Each row is where one point has got to under a steady rotation. How many ticks took it there?
The counts run from 0 to 548.
[-22  27  -7  -6  28  -4  26  10  -7  11  12  14  10  -7  10  -6  -5  -6
 -17  20   2  -6  30 -26  -6   5   8 -12  -9 -24  -9 -25  41  -4  35  26
  -6  14   7 -12 -16  -6  11  -1  -1  -2   1 -20  19   3 -20 -16   5  -8
   9  -5  11 -21  13  29 -13   1 -23   6   2 -24] => 248
[-13  25  18 -20  25  11  10   4   1  24  33  15  -2   9   0  -8 -16   2
  -8   0  43 -26  26 -13   0  20   5 -15   1  -5 -10  15  -2 -10  19  19
  14   9  16 -12 -18  13  11  -5  -7  -2   9 -23   5   4  -7 -14   1  -4
  -1  -7 -14  12 -11  14 -30 -17 -13 -28  -6   3] => 535
[-10   4 -14  -2  47   8  27  -2   9   3  10   7  -6   0 -20  -8  27 -10
 -13 -12  -2  11  26 -23 -18 -10  16  -8  -9 -14 -14 -13  -4   1  16 -28
  -7  20  -5  -5  -1  21   7   6   1 -15   8   3  -9 -32 -22  -7  -2   3
  -4   1   9  -8  22  11  12 -25 -11 -27 -17   8] => 430
[ -3   7  25 -35  27  11  -1 -11   0   7  23   1 -15  18   8 -25  -4   6
   0 -11  10  -2  35 -24 -15  30   2 -17  12 -10 -13  -3  32 -10  31   6
  11   6   5  -3   1  -9  -3  -3  13  13  27 -30 -10  14 -12  -5   4 -26
  -5  -4  10   6 -23 -23  -1   6 -16  -8  -4   6] => 316
[  7   4  14 -24  25   6  13  -5  10   7  20  11  21   1 -18  -4   4   3
  12   3  -2  -9  43 -10 -31  24 -12 -40  -1   5 -16  -5  12  -9  26  11
  19  24  14 -14  18  -5   9 -14  11   2   6  -9   4  14 -14 -12 -11 -12
  14   1  22  11   7  11  15 -18 -16 -23  -8  11] => 96
[-12  43   5   8  24  -2   0   6   0  13  -5  13 -17   8   7  -7   0  -1
  -4  15   6 -15   6 -20 -10   0  29  -4 -17  -8   8  10  34   0  34  12
 -16 -10  -3 -11 -14  37  22   6 -12   7  35  -2 -16   1 -16  -3 -22  -6
   5  14  -5 -18  35  -6   4   6 -25   0  -1   1] => 482
[ -8  15  -4   6  26  -4   6   9  35   9  10   5  -5   1  -2  17 -19   0
 -13  -8  12 -22  17 -19 -21 -23   6 -17 -16   5 -43   3   6 -13  26  -9
  10   8  -9  -1   9  17  17   8 -11   3  23 -12 -18  -6 -23 -12  -3  -6
  11   1  16   4  30 -25  -3 -18 -29   2   1  27] => 349
[ 12  29   3 -17  16  23  -3 -12 -11  23  -3   9 -14  22  17  -7 -15  -3
 -11   5  14  -6  -2 -32  -2  23  16   3  13 -17   0   2  32  -5  28 -17
  -3  15   2  -5 -17  25  10   8  -3  -4  36  -4 -16  -4  -2   3  -3 -26
 -24  -8  22  -4   1   4 -11 -11 -20 -11 -22 -21] => 121
[-10  39   5   7  31   8   0  29   9   0  11   7 -31  12  -1 -18 -17 -13
   0  12  15   1   2  -7   1  -5  22  11  -8 -26   2  15   9   7  19 -10
   7  -4   2 -12 -30  39  35   3 -12   8  16  -1 -22 -14  -6 -10  -5   3
 -27  21 -12  -7  10   5  -9  -8 -13  -3  -7 -12] => 342
[ -5  13   0   7  31   0   9   5  35  13  12   3 -12   6   0  18 -14  -1
 -12 -17  14 -21   1 -20 -21 -22   9 -10  -7  -2 -39  -2   1  -7  21 -22
   4  10  -5  -1   3  22  13   7  -7  -5  22 -10 -19 -11 -17 -16  -5  -8
   4  -6  13   8  23 -28 -10 -21 -26 -13  -1  28] => 350
[  1  22   7  17  53   5  17  -9  10  -3   8   5 -18   6  10  -2  -5  13
 -14  12  -2   2  12 -28 -21 -19  19  -7   0  10  -2   9  18  15  24  14
   4  13  -5  11  -1  24   8  -7  -3   1  11 -18 -16  -7 -21 -16 -32  -1
  -5  13  -3 -17  27   1  17 -22  -4 -14 -26   3] => 56
[-12  26  -5 -36   6  10  13  12  -2  12  28  10  -5   4 -31 -16 -12 -17
   0 -16  19 -18  23  -4  -5  25  12  -7  -3 -39 -29 -16  -5  -7   9  -5
   0   9  24 -17   2  20  33   2  11  -8  12   4   8  -3 -14   5  30   1
  23  12   8  -3   3  -1 -14   1 -23   0   3   3] => 302
[ -3  12  10  -6  29  11   6  19 -18  50  29  27  11  17  11   0   0  -6
   2   7  24   3  19 -14 -10  15  30 -22  -8 -24  -4  -5  12   5  16   8
 -13   7  27  -4 -24  16  15  15 -14  17  23  -3 -10   0  -5  -7  -8  -9
  -5  10   4  19   9   6   5   7  -4   2  -6  -9] => 539
[ 19  28   3   2  35  16  12  -4  39 -24   3   7   2   2  -8 -26  -9  -7
  -7   1 -13 -13  23 -10 -27   0   9 -22  -9  -5 -20  -2  40 -18  36  -8
  14  16  -8  -8  17  16 -19  -8  10   4  26  -2  -1   0  -6  10 -12   6
  11   4   4   0   9 -12  15  -2 -18  -1 -12  -7] => 153
[ -2  34  -1   1  14  -9   0   6  16  26  -3  21  -2   8  25  22 -19   4
 -12  18  16 -12  10 -33   1   1  10 -21  -7  -7  -2  -7  41   8  26  10
 -11  13   5  -1 -11   2  21   0 -19   3  23 -13  -2   0 -23  -7  -9 -26
  -1  11  14 -21  23  -4  -4   2 -30   4  -8 -14] => 405
[ -2  10  27 -29  27  10  -2 -16  -3  16  20   7 -15  18   3 -18  -2  16
   6 -11   8   4  28 -17 -15  30   7 -24  13 -11 -11   3  36  -5  22   5
   7   2  14  -1   5   3   5  -6  14  15  26 -23 -13   7 -13  -5   0 -25
   6   3   4   6 -17 -33   4  10 -14  -8  -2  13] => 317
[-16  34  -2  -6  18  -4  -6  15  17  10  -3  13 -26  24  16   9 -20   5
 -10   4  27   2  11 -20  14  11   5  -2   3 -23  10   6  26  10  19 -22
  12  20   7  -2 -19  12  33  -8 -22   1  26  -3  -8 -15 -22 -10   8 -14
 -23   7   9 -17  -8   1 -16  -5 -19   5  -6 -22] => 264
[-10   8  17  -9  21   0   9  11 -11  40  21  25 -23   4  -8   8  -5   9
  13   2  39  10  18  -7  -6  17  21  -8   7 -18 -13  -2  -3  10  19 -14
   4  -1  22  -5 -23  18  48  -1 -16   2 -11  -6 -18   2 -16 -18   0  -1
 -11   5  24  11  -8  16  -7 -18 -13  -2  -7 -13] => 399
[  4  10   5  -6  21  -6  16  19  38  -5  25  11  -7  -2 -18  -2 -18 -16
   6  -1 -17  11  28  -2 -19 -15  11 -24  -4 -14 -42 -26   6   7   7  -9
  -8  13   6   3  15  -2  30  -3  -1   8  -5 -16  -9   0 -21 -10   3 -10
  16  29  13   1  15 -23  29  10  -9  19  -1   4] => 367
[  6  44   1 -23  24  16  -6  -8 -18   8  -2   1   2  24 -10 -27   5  -8
   9  -2   0  -5  28 -30  -4  13  20  -8 -16  -5 -14   3  16  -2  18  -6
  -8   9   1  -6  -1  18  13  19  15   3  49  -7  -3 -23  -9   3  14 -13
  15  18  -5 -13   4 -25   5  -4  -6 -26 -12  10] => 142
[ 12  15  -2 -10  41   4  17  12  40 -17  31  12  -3   8  -5 -12 -15  -6
 -12  -1  -7   8  31  -7 -18   7  -5 -33   2  -7   4   2   8  13   7  -2
  29  42  17   0   8   4  13 -34   7   1 -13  -5   1  -8 -11 -13  -5  -8
   5  26  -7  -8  -1  16   3 -12  -8 -15 -19 -13] => 233
[-23   5  14  -7  18   0  22  10  50 -10  10  13 -16  -3 -21 -11  11  -7
 -18 -12  12  -6  32   0 -17  20   6 -22  13 -18  -9 -15   9 -17  22 -15
  -8  20  11 -22  10  15  12 -15  -5 -22  13  -3  -1  -5 -35   8  -2   3
  -9  -2  -3   3   7  -2   3  -7 -28 -10  -5   4] => 448
[  2  29  27  -9   7   7  -4 -10  -7  23  -2  23 -18  13  -4   0 -22   8
  12  26  15  -7  16 -15 -16  23  14  -4  26  -4 -14  -2  31   1  22  11
   9  -4  12  -7  -5  14  31 -12  -7   2  13 -15 -10  19 -21  -9 -15 -13
 -11   4  39   6   5   3  14  -8 -17  15 -16 -20] => 260
[-31  38   7  -9  16 -11   9  16   7   1   2  16  -3   3   0  -4 -17   7
  -1  12  24 -22  32 -10   2  16  -1  -9  -4 -14   0   8  32   2  33  19
  19   8  15 -13  -4  10  35 -24  -7  -3   9  -5  16   8 -26 -13   9   1
   7   8   7 -17  -1  11 -14   3 -28   3  10  -8] => 107
[ 12  34  -7  -3  34   4  18  13  46 -12  16   3   6  -4   2 -10 -13 -17
 -11 -13   7 -14  14  -6  -8 -14  10 -25 -25 -28 -16  -9  19 -20  33 -31
  10  26   2  -9  -3  20  -4   7  -2  -2   7   7   6 -15  -2   2   4   4
  16   5 -14  -2   0  -1 -23   1 -20 -17  -2  -4] => 12
[-25  16  -2 -12  11  -5  18  21  36  -8  17  13  -5  -3 -35  -7  -1  -8
  -8  -7   3 -16  37   1 -20  20   5 -20  10 -17 -19 -17  11  -6  13   1
   1  12  15 -18  15   2  24 -22  -4 -16  18   2   3   3 -37   0   8   8
   9  15  12   0  20  -6  13   2 -28   8   2   9] => 446
[ -9  10   4  -4  50  -7   5  25  10  14  17  -2  -8   1  22   3  -4   2
   5  -1   2  25  17 -26  -8 -17   7 -14 -35 -26  -5  -9  25   9  37 -16
   1   9  -6  -5 -20   8  14  21  -3  19   8 -17 -17 -17  -3 -31   0 -18
 -12   5  -2  -3   7  -3  -7   8  -9  -1  10   1] => 189
[ -4   8   2   7  29   8  25   0  28  -7  24  14 -29  -1 -19   1 -30 -10
 -32  -6   8 -12  18 -10  -8 -18  11  -5  13   0 -35  -4  -7   5   1   5
   8  16  -5  10   6  14  15 -13   3 -12 -11 -28 -11  -4 -30  -9  -6   4
   4  18   4 -16  17   1  -4 -33 -20  -4 -29  -9] => 214
[ -5  23  15 -21  32   9  17   4 -11   0  24   2 -27   8 -27 -32   8 -17
  10  -8   3  14  24 -10  -8   6  28  -1  -5 -26 -16  -7 -16   3   6 -18
 -15  -3   5  -1 -10  35  28  12  11   3   8 -11 -14 -19  -9  -1   7   1
   2  28 -15  -7  -4  -3   8  -6   0 -24 -10   5] => 4
[  2  39  20  -7  16  -2  18   7   1  -1   8  15  -8  -9 -30 -29   2 -21
  12  14  -3  -4  35  -2 -13   1  34 -14 -19 -12 -25 -13  12 -10  23   7
 -24 -17  -3  -9  -1  24  19  17   6   7  10 -18   0   5 -19   4  -3   6
  17  34  -7  -7  19  -8  18   9 -10  -4  -4 -11] => 7
[ -7  16 -17  -9  29  14   4  18   3  -1  21  16   1  11 -21 -18  -6 -16
  -1   2  -2  -3  34 -15  -9  22  16  -5   0 -33 -17 -27  24   6   4   3
   2  15  20 -10  10  -6  15  -8   9   3  30   8  -2 -14 -20   5  27   6
  21  20  15  -8  14  -5  18  10  -8  23  -6  -8] => 443
[  7  31   9 -23   9  20   0 -16  -4  17  -6   5 -18  18  10   1 -12   1
 -12   5  17  -9  -2 -30  -2  24   8   3  18 -11 -11   2  29 -13  31 -20
   1  14  -5 -11 -22  31  13   5  -5  -2  22  -9 -18  -3  -8  -3  -8 -24
 -26 -18  24   0  -3   6 -19 -19 -26 -19 -21 -22] => 120
[-11  45  12   3  24  16  -4  18  10   1  15   8 -24  16  -2 -15 -17  -7
   3  10  21  -7   0  -6  -4   2  23   9  -4 -17   2  27   9   7  20 -11
  13   1   3 -13 -25  51  38   0  -9   8  16   3 -19  -9  -6  -7 -18   5
 -24  12 -14  -5   8   3  -9  -8  -8  -6  -7  -5] => 341
[ 28  24   3 -17  26  21   7 -20 -14  14  -4  14 -18  20  -5 -10  -2 -10
   0   9  -6  20   9 -26 -13   4  19  -4   2  -8 -14 -10  14  -1  23 -30
  -6  14  -9   8  -6  23  14  14   8   1   9 -11 -24 -12   0  -5  -9 -19
 -16  17  23 -17  19   7  16 -22 -12 -22 -31 -25] => 277
[ 26  25   0 -17  10   4   2  17  11  31  22  28   3  11 -16   2 -18 -16
  17  -4  11   8  33   1  -3   7  20 -30  -3 -20 -34  -7 -16   6   0 -21
  -7  17  20   5  -1  11  38   9  -6   6   5  -4  -3 -10  -5  -6  11  -9
  19  37   7  10   5  -4   8  -6  -1  -6  -5  -6] => 223
[  0  -6  12 -18  28  21   8  -3 -25  29  24  15 -13   9 -10  -8  -2   0
   0  14  11  11  17 -20 -19  23  17   0  17 -19 -18 -19  14  -1  21  -2
   3   6  15 -10 -14  12  15   4  -1   3   4  -8 -28   4 -11 -17  -8  -5
 -32 -12  41  16   4  28  12 -24 -10   8 -24 -17] => 257
[ -6  30  -8 -18  14   6  21  23  16 -12  17  -1  -8 -11 -33 -20   0 -32
  -3  -2 -10   0  18   3 -16  -3  14  -3 -15 -33 -21 -24   1  -9  17 -25
 -11   9   3 -25   0  28  34   8   6  -8  -3   4  -4  -5  -6  -1   3   9
  -2  19   5  -9  26  16  10  -2 -23  -6  -4  -5] => 148
[  3  26  12 -21   5  14   6 -19   2  21  -8   9 -17  13   3   6 -13   2
  -9   0  23 -14   2 -24  -5  18   7   1  23  -6 -18  -2  18 -18  31 -19
   4  16   0 -10 -17  32  18   4  -4 -16  11  -8 -11   9 -12  -4  -9 -17
 -23 -19  29   5   2  10 -14 -28 -32 -20 -21 -13] => 119
[ 14  20  10  -5  25  24  -8 -14  18   7  20   5 -25  25  -5  -2 -34  -1
  -7 -12   3 -16  -8 -18 -21   6  16   0  23  -6 -28  11   5   6   6 -18
  13  15   7   1   5  37  21  -7   5   3  30   2 -36  -4 -10  -2 -15  -7
   2   9  15   7  14 -28  10 -15 -14  -4 -19  19] => 494
